Look-ups in named tables: a row name and a column name give one cell, copied from the table.

zoseva:
fields: puve, sulozi, pegom, kon, niz, muk, buvabid
verike: [102, 137, 97, 145, 181, 123, 186]
vovif: [53, 53, 53, 53, 53, 53, 53]
naro: [167, 147, 153, 149, 118, 111, 95]
zatub: [115, 132, 113, 144, 196, 114, 189]
tilof: [53, 53, 53, 53, 53, 53, 53]
miv: [95, 89, 97, 93, 120, 120, 154]
lukes: [113, 141, 105, 147, 170, 125, 174]
gebeda: [104, 108, 106, 126, 194, 38, 121]

kon of lukes is 147
sulozi of zatub is 132
niz of naro is 118
puve of gebeda is 104
puve of lukes is 113
buvabid of tilof is 53
pegom of verike is 97
sulozi of verike is 137
niz of lukes is 170
buvabid of lukes is 174
pegom of vovif is 53
sulozi of miv is 89
Row with the largest muk: lukes

sot:
         vezefim  nodak  tenup  maver    did  nolaga  fevuga  gumol  pomodur  kuved
pes        62.01  34.90  87.67  49.61  64.24   54.78   56.53  56.77    45.50  44.56
lurav      51.11  51.40  45.72  52.04  59.35   48.22   50.33  53.35    65.29  73.95
rusukul    50.58  37.94  63.84  67.11  57.92   49.71   64.84  56.14    57.51  62.38
tofil      61.36  53.01  50.71  48.23  52.67   47.78   48.32  53.02    55.80  58.91
kem        74.29  61.35  61.64  46.79  62.60   59.43   49.94  51.29    44.48  45.08
fovu       48.76  63.80  45.74  72.32  51.93   46.63   56.75  50.78    75.45  81.87
laz        53.79  52.22  60.47  52.66  52.83   66.28   63.64  53.18    49.50  46.67
pada       50.19  46.86  46.65  61.50  50.38   69.39   61.33  54.29    52.19  48.19
dasik      54.31  50.44  58.53  78.21  58.34   49.97   81.65  53.55    58.67  56.35
tinef      56.06  12.31  70.56  44.55  75.93   47.31   56.85  61.44    54.36  53.10

kuved of fovu is 81.87
nodak of pes is 34.90
pomodur of lurav is 65.29
tenup of laz is 60.47
fevuga of tinef is 56.85
nolaga of pada is 69.39
did of pes is 64.24
Which row has the largest kuved? fovu

soberu =
	dage	vazi	tazuzel
nog	7	67	54
rela	42	104	124
geba	71	249	232
pek	62	196	179
biz	86	48	39
ded	186	58	66
bub	47	98	114
daf	228	70	84
kog	20	77	89
vevek	81	244	248

bub, tazuzel -> 114
biz, dage -> 86
bub, vazi -> 98
geba, dage -> 71
ded, dage -> 186
bub, dage -> 47
rela, tazuzel -> 124
geba, tazuzel -> 232
vevek, tazuzel -> 248
rela, vazi -> 104
biz, tazuzel -> 39
kog, dage -> 20
Which row has the largest dage? daf

kef =
,fol,lusepu,sasakov,zudorel,nuzum
dedus,-0.254,0.435,-0.074,0.051,0.218
zoge,8.032,-8.479,3.247,-0.102,-3.265
ranu,0.329,0.897,0.467,0.566,0.720
zoze,0.374,0.814,0.476,0.550,0.677
kiz,-9.337,3.022,-5.755,-3.248,-0.881
ker,-0.078,0.588,0.103,0.227,0.377
kogubu,0.286,0.877,0.439,0.545,0.691
des,-0.493,-0.123,-0.253,-0.153,-0.282
lanofu,0.375,0.897,0.499,0.588,0.735
losi,0.349,0.883,0.480,0.573,0.716

lanofu, zudorel: 0.588
zoge, fol: 8.032
zoge, lusepu: -8.479
ker, fol: -0.078
ker, lusepu: 0.588
zoze, nuzum: 0.677

kudanas =
|  | bokinug | kenu | lim | pebeper | lusovo | mik | dokavu | doguvi |
|---|---|---|---|---|---|---|---|---|
| puza | 6.7 | 6.8 | 4.6 | 7.0 | 6.8 | 6.6 | 7.1 | 6.6 |
| tir | 6.9 | 6.2 | 7.5 | 7.0 | 7.0 | 6.6 | 6.7 | 6.5 |
| pem | 6.8 | 6.9 | 4.9 | 6.9 | 6.8 | 6.7 | 6.9 | 6.7 |
| pebit | 6.1 | 6.2 | 8.9 | 6.3 | 6.2 | 5.8 | 6.5 | 6.1 |
| geko | 7.0 | 6.7 | 6.7 | 6.9 | 6.9 | 6.9 | 6.7 | 6.8 |
| bik | 7.2 | 7.3 | 0.5 | 7.4 | 7.1 | 7.3 | 7.4 | 7.0 |
| mebeg | 7.8 | 6.4 | 5.5 | 7.0 | 7.4 | 8.2 | 6.2 | 7.3 |
| vutova | 7.0 | 6.6 | 6.5 | 7.1 | 7.0 | 6.8 | 6.9 | 6.7 |

mebeg, pebeper => 7.0
vutova, dokavu => 6.9
puza, dokavu => 7.1
bik, kenu => 7.3
tir, mik => 6.6
pebit, doguvi => 6.1
pebit, kenu => 6.2
mebeg, doguvi => 7.3
puza, kenu => 6.8
mebeg, dokavu => 6.2
tir, lim => 7.5
pem, mik => 6.7
pebit, bokinug => 6.1
geko, pebeper => 6.9
geko, dokavu => 6.7
pem, dokavu => 6.9
tir, lusovo => 7.0
Row with the largest lim: pebit

